In the data rows, the value 500 means zero.
Some points:
c(619, 495, 251, 494, 521, 315, 463, 603, 774, 389, 622, 458, 708, 718, 428,
  406, 588, 639, 440, 539, 438, 492, 548, 493, 422, 327, 551, 514, 649, 616,
  559, 547, 322)
c(258, 589, 525, 457, 295, 499, 590, 526, 449, 269, 414, 392, 472, 425, 580,
  351, 679, 368, 347, 453, 535, 556, 369, 521, 485, 414, 504, 696, 419, 417,
  416, 232, 510)
c(605, 661, 411, 542, 409, 476, 431, 410, 699, 466, 564, 351, 567, 324, 431,
  462, 577, 687, 615, 537, 486, 251, 499, 410, 549, 716, 374, 360, 489, 530,
  533, 385, 655)
c(526, 309, 417, 375, 723, 519, 497, 237, 331, 600, 298, 448, 551, 465, 531,
  503, 499, 448, 347, 435, 401, 469, 588, 590, 483, 538, 358, 524, 560, 288,
  430, 302, 429)
c(497, 469, 678, 591, 216, 443, 619, 367, 408, 449, 509, 450, 587, 560, 493,
  427, 505, 590, 351, 403, 312, 625, 644, 609, 464, 640, 612, 224, 466, 423,
  457, 443, 416)
c(484, 546, 433, 686, 676, 513, 478, 686, 354, 611, 452, 301, 518, 726, 566,
  276, 453, 404, 464, 608, 696, 469, 688, 635, 781, 555, 348, 649, 489, 497,
  701, 522, 566)
c(551, 583, 525, 487, 401, 627, 553, 466, 335, 708, 510, 500, 594, 467, 413,
  459, 406, 484, 336, 402, 530, 390, 352, 434, 644, 514, 271, 718, 621, 442,
  430, 444, 636)
c(365, 458, 519, 851, 534, 486, 545, 508, 242, 590, 493, 764, 453, 492, 645,
  302, 457, 693, 540, 516, 459, 458, 633, 492, 260, 552, 475, 575, 356, 559,
  464, 333, 410)
c(689, 601, 432, 611, 482, 511, 579, 555, 639, 614, 665, 672, 498, 654, 392,
  553, 579, 233, 524, 402, 396, 484, 781, 514, 356, 584, 347, 590, 647, 509,
  512, 607, 493)
c(505, 341, 537, 372, 440, 592, 531, 549, 502, 333, 633, 720, 377, 638, 458,
  494, 509, 417, 395, 519, 598, 276, 656, 220, 439, 526, 674, 490, 356, 369,
  555, 454, 677)
c(462, 340, 732, 385, 638, 561, 341, 577, 513, 476, 751, 417, 405, 726, 449,
  533, 553, 468, 470, 812, 706, 366, 466, 494, 646, 414, 447, 443, 692, 377,
  362, 613, 464)
c(353, 507, 437, 582, 497, 595, 622, 508, 412, 557, 461, 617, 659, 372, 446,
  670, 500, 593, 470, 364, 523, 522, 738, 561, 565, 375, 331, 447, 844, 593,
  263, 413, 550)
c(673, 527, 437, 420, 431, 456, 699, 574, 272, 542, 542, 539, 383, 470, 401,
  467, 407, 639, 539, 691, 447, 703, 414, 445, 369, 627, 416, 592, 549, 339,
  589, 416, 893)
c(420, 525, 543, 449, 595, 208, 593, 361, 479, 264, 639, 374, 675, 374, 580,
  237, 351, 292, 476, 395, 488, 504, 427, 401, 600, 364, 560, 445, 511, 470,
  442, 380, 537)
c(521, 550, 396, 514, 602, 540, 439, 519, 323, 393, 486, 405, 582, 445, 552,
  475, 320, 307, 682, 750, 307, 448, 488, 665, 485, 712, 803, 572, 688, 459,
  467, 463, 227)
c(399, 436, 429, 333, 432, 377, 514, 549, 461, 621, 337, 227, 312, 417, 461,
  488, 500, 464, 372, 396, 481, 402, 672, 434, 453, 561, 753, 362, 363, 462,
  430, 705, 424)
c(568, 558, 676, 376, 568, 491, 342, 429, 605, 425, 246, 358, 310, 457, 624,
  431, 482, 465, 191, 306, 659, 403, 499, 686, 443, 612, 548, 285, 433, 563,
  440, 428, 512)
c(494, 429, 346, 635, 467, 488, 494, 220, 718, 507, 622, 461, 413, 720, 545,
  589, 345, 758, 685, 438, 499, 456, 554, 697, 367, 419, 580, 614, 578, 327,
  465, 175, 526)
c(598, 350, 784, 636, 758, 582, 532, 581, 634, 428, 372, 539, 441, 567, 509,
  597, 436, 424, 458, 447, 223, 505, 519, 623, 500, 507, 701, 542, 399, 570,
  473, 436, 456)
c(597, 369, 484, 419, 480, 413, 511, 649, 602, 584, 504, 552, 490, 476, 473,
  162, 390, 540, 704, 415, 460, 476, 561, 475, 257, 671, 625, 340, 615, 542,
  470, 503, 368)
c(616, 599, 601, 702, 522, 622, 367, 415, 505, 496, 238, 561, 582, 712, 291,
  473, 477, 100, 430, 443, 574, 441, 392, 440, 475, 565, 437, 473, 495, 644,
  511, 447, 439)
c(648, 683, 529, 519, 419, 487, 270, 360, 452, 435, 583, 581, 636, 374, 559,
  511, 293, 595, 424, 397, 578, 575, 613, 584, 801, 599, 500, 543, 453, 565,
  564, 620, 356)
c(432, 598, 548, 492, 649, 411, 609, 369, 677, 688, 555, 478, 508, 647, 592,
  341, 387, 745, 342, 744, 464, 496, 375, 252, 503, 391, 439, 484, 613, 687,
  604, 514, 446)
c(430, 480, 513, 535, 492, 414, 329, 496, 673, 646, 414, 373, 611, 476, 481,
  574, 586, 650, 615, 472, 449, 498, 442, 282, 494, 396, 624, 493, 351, 133,
  665, 570, 504)
c(573, 640, 544, 354, 538, 484, 353, 370, 278, 555, 555, 603, 410, 581, 478,
  779, 403, 478, 682, 582, 506, 647, 373, 516, 461, 524, 590, 473, 363, 609,
  426, 622, 476)
c(421, 596, 624, 457, 492, 284, 634, 646, 599, 422, 523, 495, 721, 635, 655,
  672, 606, 431, 438, 399, 623, 488, 507, 490, 447, 714, 548, 242, 494, 436,
  735, 395, 579)
c(355, 508, 473, 338, 697, 632, 719, 238, 564, 694, 312, 581, 719, 553, 334,
  512, 641, 541, 509, 492, 635, 346, 449, 644, 511, 512, 396, 544, 432, 395,
  431, 569, 408)
c(348, 738, 504, 652, 317, 535, 471, 509, 459, 457, 456, 519, 215, 776, 515,
  549, 498, 376, 626, 359, 424, 408, 445, 384, 554, 283, 601, 251, 585, 354,
  552, 439, 626)
c(682, 319, 411, 485, 627, 504, 474, 463, 467, 575, 512, 535, 422, 514, 792,
  655, 861, 430, 439, 556, 472, 724, 452, 292, 596, 572, 496, 534, 408, 574,
  415, 510, 489)
c(643, 676, 495, 445, 470, 452, 573, 536, 658, 418, 590, 478, 356, 524, 297,
  415, 652, 556, 671, 531, 495, 202, 474, 636, 543, 546, 297, 551, 477, 808,
  444, 417, 516)
c(436, 390, 389, 521, 490, 384, 597, 394, 512, 529, 631, 481, 444, 514, 451,
  415, 316, 586, 319, 672, 420, 647, 338, 680, 565, 646, 266, 207, 426, 581,
  469, 765, 478)
c(547, 515, 610, 645, 522, 358, 307, 562, 447, 431, 425, 426, 737, 377, 349,
  563, 487, 552, 519, 460, 342, 470, 252, 448, 308, 424, 544, 439, 353, 513,
  592, 555, 728)
c(568, 633, 572, 335, 557, 537, 269, 506, 687, 472, 215, 387, 505, 417, 418,
  558, 490, 653, 490, 434, 468, 657, 705, 352, 302, 505, 577, 534, 574, 446,
  448, 489, 533)
c(702, 413, 385, 601, 408, 499, 547, 466, 446, 688, 598, 473, 852, 514, 578,
  489, 462, 515, 396, 434, 517, 427, 528, 413, 531, 540, 436, 390, 364, 553,
  433, 811, 454)
c(500, 530, 528, 412, 394, 494, 588, 420, 478, 716, 449, 616, 328, 334, 522,
  431, 434, 408, 583, 561, 834, 455, 295, 647, 426, 210, 386, 564, 521, 390,
  612, 487, 342)
c(429, 524, 219, 372, 726, 426, 467, 458, 402, 557, 646, 514, 474, 519, 632,
  487, 529, 460, 344, 694, 486, 484, 433, 615, 382, 293, 689, 458, 494, 556,
  428, 371, 815)
c(507, 445, 350, 439, 455, 481, 614, 506, 401, 497, 456, 502, 509, 602, 321,
  765, 322, 392, 450, 469, 285, 477, 394, 310, 562, 492, 342, 448, 444, 581,
  489, 476, 246)
c(406, 473, 519, 709, 349, 502, 243, 422, 576, 583, 441, 541, 425, 196, 465,
  275, 460, 288, 511, 582, 615, 619, 600, 451, 448, 535, 534, 289, 544, 562,
  510, 536, 619)
c(373, 200, 650, 430, 643, 444, 537, 418, 520, 581, 698, 432, 687, 393, 516,
  498, 463, 588, 583, 380, 624, 584, 646, 338, 607, 381, 474, 502, 646, 698,
  699, 538, 526)
c(437, 540, 484, 490, 558, 778, 313, 685, 482, 447, 566, 463, 505, 585, 468,
  482, 581, 554, 307, 648, 498, 597, 619, 661, 361, 581, 366, 674, 478, 397,
  471, 471, 525)
c(589, 590, 539, 504, 199, 357, 541, 281, 445, 523, 517, 491, 482, 493, 479,
  505, 473, 581, 355, 441, 457, 436, 576, 672, 622, 312, 681, 289, 489, 567,
  628, 679, 619)
c(551, 530, 418, 436, 470, 456, 357, 740, 566, 582, 538, 470, 507, 507, 397,
  412, 439, 596, 402, 288, 703, 712, 233, 364, 582, 397, 682, 495, 610, 777,
  554, 375, 397)
c(507, 390, 600, 623, 549, 394, 485, 659, 573, 571, 521, 394, 439, 295, 631,
  352, 517, 568, 610, 297, 521, 618, 690, 620, 391, 399, 468, 411, 441, 482,
  419, 646, 417)
c(303, 498, 475, 662, 444, 469, 499, 642, 392, 358, 486, 646, 494, 358, 445,
  584, 672, 578, 514, 548, 708, 582, 464, 580, 542, 504, 595, 584, 610, 406,
  450, 431, 326)
c(491, 699, 417, 458, 651, 517, 450, 524, 659, 316, 411, 577, 472, 449, 526,
  468, 255, 507, 522, 525, 444, 604, 602, 470, 352, 449, 299, 368, 519, 489,
  578, 771, 581)
c(459, 261, 502, 633, 394, 909, 498, 511, 407, 377, 471, 635, 499, 277, 488,
  470, 593, 631, 578, 456, 653, 489, 479, 554, 574, 376, 689, 493, 483, 594,
  652, 495, 771)
c(722, 318, 328, 491, 504, 561, 729, 511, 559, 428, 454, 599, 509, 447, 606,
  531, 485, 464, 449, 655, 598, 361, 307, 507, 439, 294, 482, 513, 655, 257,
  574, 555, 447)
c(521, 429, 535, 409, 589, 512, 188, 569, 435, 635, 591, 518, 520, 698, 528,
  357, 743, 474, 582, 531, 335, 611, 513, 499, 589, 312, 332, 586, 422, 415,
  555, 527, 468)
c(471, 573, 380, 675, 660, 670, 648, 507, 453, 444, 536, 222, 577, 441, 453,
  580, 408, 260, 508, 437, 465, 314, 354, 517, 379, 368, 561, 611, 724, 575,
  272, 540, 508)
c(519, 615, 568, 540, 643, 642, 388, 480, 493, 502, 665, 528, 529, 488, 420,
  473, 557, 614, 505, 496, 622, 452, 369, 414, 269, 695, 635, 430, 342, 354,
  618, 625, 369)
c(317, 556, 602, 424, 456, 674, 634, 500, 816, 362, 686, 514, 401, 352, 550,
  545, 347, 494, 334, 437, 424, 667, 471, 430, 700, 612, 367, 472, 700, 319,
  697, 494, 325)
c(349, 669, 545, 225, 574, 517, 665, 689, 438, 617, 739, 674, 517, 451, 443,
  459, 636, 369, 696, 437, 528, 613, 595, 560, 477, 395, 497, 232, 317, 598,
  241, 271, 441)
c(758, 569, 365, 646, 540, 422, 748, 478, 543, 367, 597, 534, 191, 357, 297,
  384, 661, 427, 648, 418, 468, 564, 443, 499, 636, 544, 544, 621, 427, 514,
  356, 589, 430)
c(406, 315, 268, 340, 407, 428, 449, 610, 436, 368, 328, 521, 567, 727, 581,
  566, 210, 585, 581, 392, 705, 592, 472, 591, 483, 633, 508, 642, 498, 530,
  339, 529, 602)
These points spread out most along one direction. Take the direction at right angles to it along which they spread out most. Go by this last direction. Where along it does each point below lie, from 0 to 99? 50 is the average, and the first point above lies past it. One standard deviation of the points above along it is 16.
c(518, 488, 532, 528, 374, 524, 508, 540, 705, 516, 633, 572, 504, 418, 551,
  514, 641, 443, 519, 569, 259, 460, 369, 446, 625, 475, 502, 567, 421, 502,
  239, 451, 642) 46
c(551, 551, 768, 521, 478, 353, 430, 506, 418, 296, 545, 417, 442, 330, 557,
  685, 529, 576, 356, 408, 528, 453, 384, 406, 242, 562, 388, 651, 504, 555,
  616, 608, 386) 49
c(468, 584, 581, 402, 521, 635, 510, 608, 481, 521, 695, 209, 595, 460, 606,
  466, 554, 502, 629, 273, 517, 738, 492, 357, 396, 572, 396, 498, 466, 390,
  386, 672, 595) 52
c(338, 390, 702, 514, 495, 303, 378, 568, 551, 467, 424, 654, 444, 575, 402,
  527, 418, 476, 571, 410, 411, 155, 320, 571, 576, 510, 409, 535, 516, 507,
  300, 698, 771) 48
c(500, 291, 572, 485, 312, 327, 364, 351, 498, 529, 525, 359, 398, 626, 428,
  620, 441, 440, 467, 727, 478, 538, 591, 365, 747, 496, 582, 661, 563, 637,
  519, 328, 423) 56
c(342, 488, 504, 489, 198, 583, 419, 443, 566, 497, 436, 529, 554, 479, 613,
  609, 630, 409, 564, 735, 497, 635, 417, 842, 397, 631, 580, 575, 574, 595,
  553, 524, 496) 36
c(454, 501, 570, 388, 446, 488, 655, 427, 272, 526, 538, 605, 674, 429, 444,
  456, 700, 529, 632, 591, 482, 534, 458, 420, 407, 607, 612, 777, 692, 438,
  462, 577, 642) 41
c(435, 524, 386, 602, 305, 703, 597, 737, 410, 349, 265, 414, 646, 615, 566,
  528, 473, 623, 676, 589, 471, 439, 504, 634, 504, 469, 365, 477, 263, 525,
  565, 567, 432) 45
c(632, 462, 382, 458, 525, 380, 478, 766, 446, 803, 609, 505, 461, 246, 522,
  659, 443, 473, 432, 569, 552, 336, 607, 568, 568, 405, 402, 597, 564, 390,
  589, 219, 379) 51
c(665, 519, 633, 434, 349, 619, 432, 360, 477, 563, 512, 486, 394, 514, 392,
  473, 305, 376, 715, 637, 370, 695, 623, 511, 672, 501, 517, 564, 301, 473,
  599, 464, 472) 50
c(608, 441, 605, 659, 612, 426, 649, 414, 508, 399, 328, 571, 413, 708, 760,
  544, 618, 523, 567, 575, 593, 517, 557, 282, 691, 464, 455, 494, 516, 509,
  383, 607, 358) 58
c(418, 464, 281, 382, 574, 595, 220, 424, 424, 315, 384, 714, 437, 543, 517,
  515, 677, 536, 631, 398, 339, 328, 594, 278, 495, 501, 339, 505, 438, 531,
  541, 566, 472) 47
c(363, 512, 462, 408, 335, 534, 732, 640, 486, 446, 374, 432, 383, 485, 545,
  674, 533, 564, 324, 626, 571, 318, 731, 583, 416, 560, 688, 655, 349, 656,
  583, 486, 500) 32
c(566, 430, 551, 479, 721, 556, 620, 431, 577, 416, 407, 466, 411, 510, 341,
  675, 644, 537, 522, 529, 327, 730, 440, 538, 638, 352, 496, 465, 282, 549,
  598, 314, 412) 47
c(443, 698, 485, 535, 685, 527, 577, 470, 429, 692, 302, 659, 403, 488, 721,
  544, 413, 532, 526, 369, 516, 516, 412, 589, 645, 766, 610, 658, 576, 530,
  678, 486, 643) 42
